In the rows, 128 means zero.
Rotation paths and how fast each direction turns (degrees each step):
Each turn is a multiple of 5 degrees from 10 to 175, or 0.
Each row of a path follows its step; steps can be skipped.
Rotation 1:
step 0: [133 130 112 137 129 125 129 122 122 123 116 116 129 119 135 118 125 128
 123 128 131 129 119 139 127 124 131 124 119 133 137 126 125 133 118 130
 125 116 125 126 123 138 131 127 123 139 123 123 123 123]
step 1: [129 127 123 118 122 120 130 131 113 139 114 132 130 137 126 120 133 129
 139 125 120 128 128 127 131 127 116 120 123 122 122 114 122 127 133 128
 139 138 128 133 130 126 125 121 137 131 125 135 127 130]
step 2: [137 120 137 116 131 132 121 121 136 127 129 134 136 121 126 134 133 124
 128 131 130 127 115 131 118 125 136 120 129 121 131 138 122 116 132 137
 138 126 126 125 122 119 124 121 121 125 124 129 122 117]
step 3: [124 138 117 134 129 121 141 129 134 133 132 131 129 117 134 123 129 119
 130 124 131 129 122 142 128 119 123 124 131 136 128 129 137 126 130 136
 136 116 121 133 130 124 139 138 134 127 128 119 134 136]
step 4: [136 125 120 127 129 124 123 122 121 126 125 121 120 125 133 115 133 137
 119 123 135 114 122 133 128 129 120 121 110 131 133 123 121 140 129 121
 133 136 134 128 132 130 132 121 122 128 124 128 135 124]
step 5: [124 136 126 123 130 122 117 117 123 131 119 134 128 123 120 127 134 129
 132 129 120 141 126 120 121 125 125 133 125 118 121 125 119 116 130 134
 132 124 124 137 120 125 126 118 133 141 117 132 129 127]
step 6: [138 122 134 117 130 130 137 127 132 128 120 138 135 120 131 128 133 121
 128 136 134 117 123 141 126 123 136 122 137 136 132 128 124 131 119 129
 135 125 119 126 117 121 130 127 139 128 129 131 118 132]
step 7: [125 123 116 129 129 128 136 133 128 149 132 124 132 126 129 118 123 130
 128 118 133 127 126 132 128 124 126 119 110 127 135 134 138 122 129 139
 128 126 125 129 133 126 142 124 126 127 121 124 132 125]
step 8: [125 131 130 123 131 121 116 124 125 120 130 124 123 120 126 117 145 131
 126 120 132 130 121 130 141 132 118 127 126 126 133 122 116 126 138 128
 138 132 138 130 126 116 124 128 135 121 126 126 134 124]
step 9: [135 138 121 125 132 139 124 121 127 115 120 137 136 112 131 137 129 126
 127 131 127 132 116 132 116 125 130 126 119 128 124 119 131 124 122 132
 124 122 127 131 121 134 128 120 130 140 121 125 125 133]
step 10: [127 119 124 122 130 120 140 133 125 144 125 137 132 130 132 127 136 127
 126 133 127 120 132 128 126 108 124 130 124 130 124 126 127 142 131 129
 137 135 120 123 119 125 137 127 139 129 126 128 128 133]
Speeds:
[128 128 125 129 129 128 124 129 128 126 129 128 128 125 129 127 127 127
 126 126 128 130 127 125 128 129 127 130 127 130 130 126 124 127 128 124
 131 129 128 128 132 132 130 129 128 131 131 127 127 129] => 85
[128 132 130 127 129 131 127 125 125 130 131 129 126 129 125 129 131 130
 127 127 127 130 127 128 128 128 127 125 132 129 126 128 124 124 129 127
 126 129 130 127 129 128 127 125 129 128 129 128 129 124] => 110
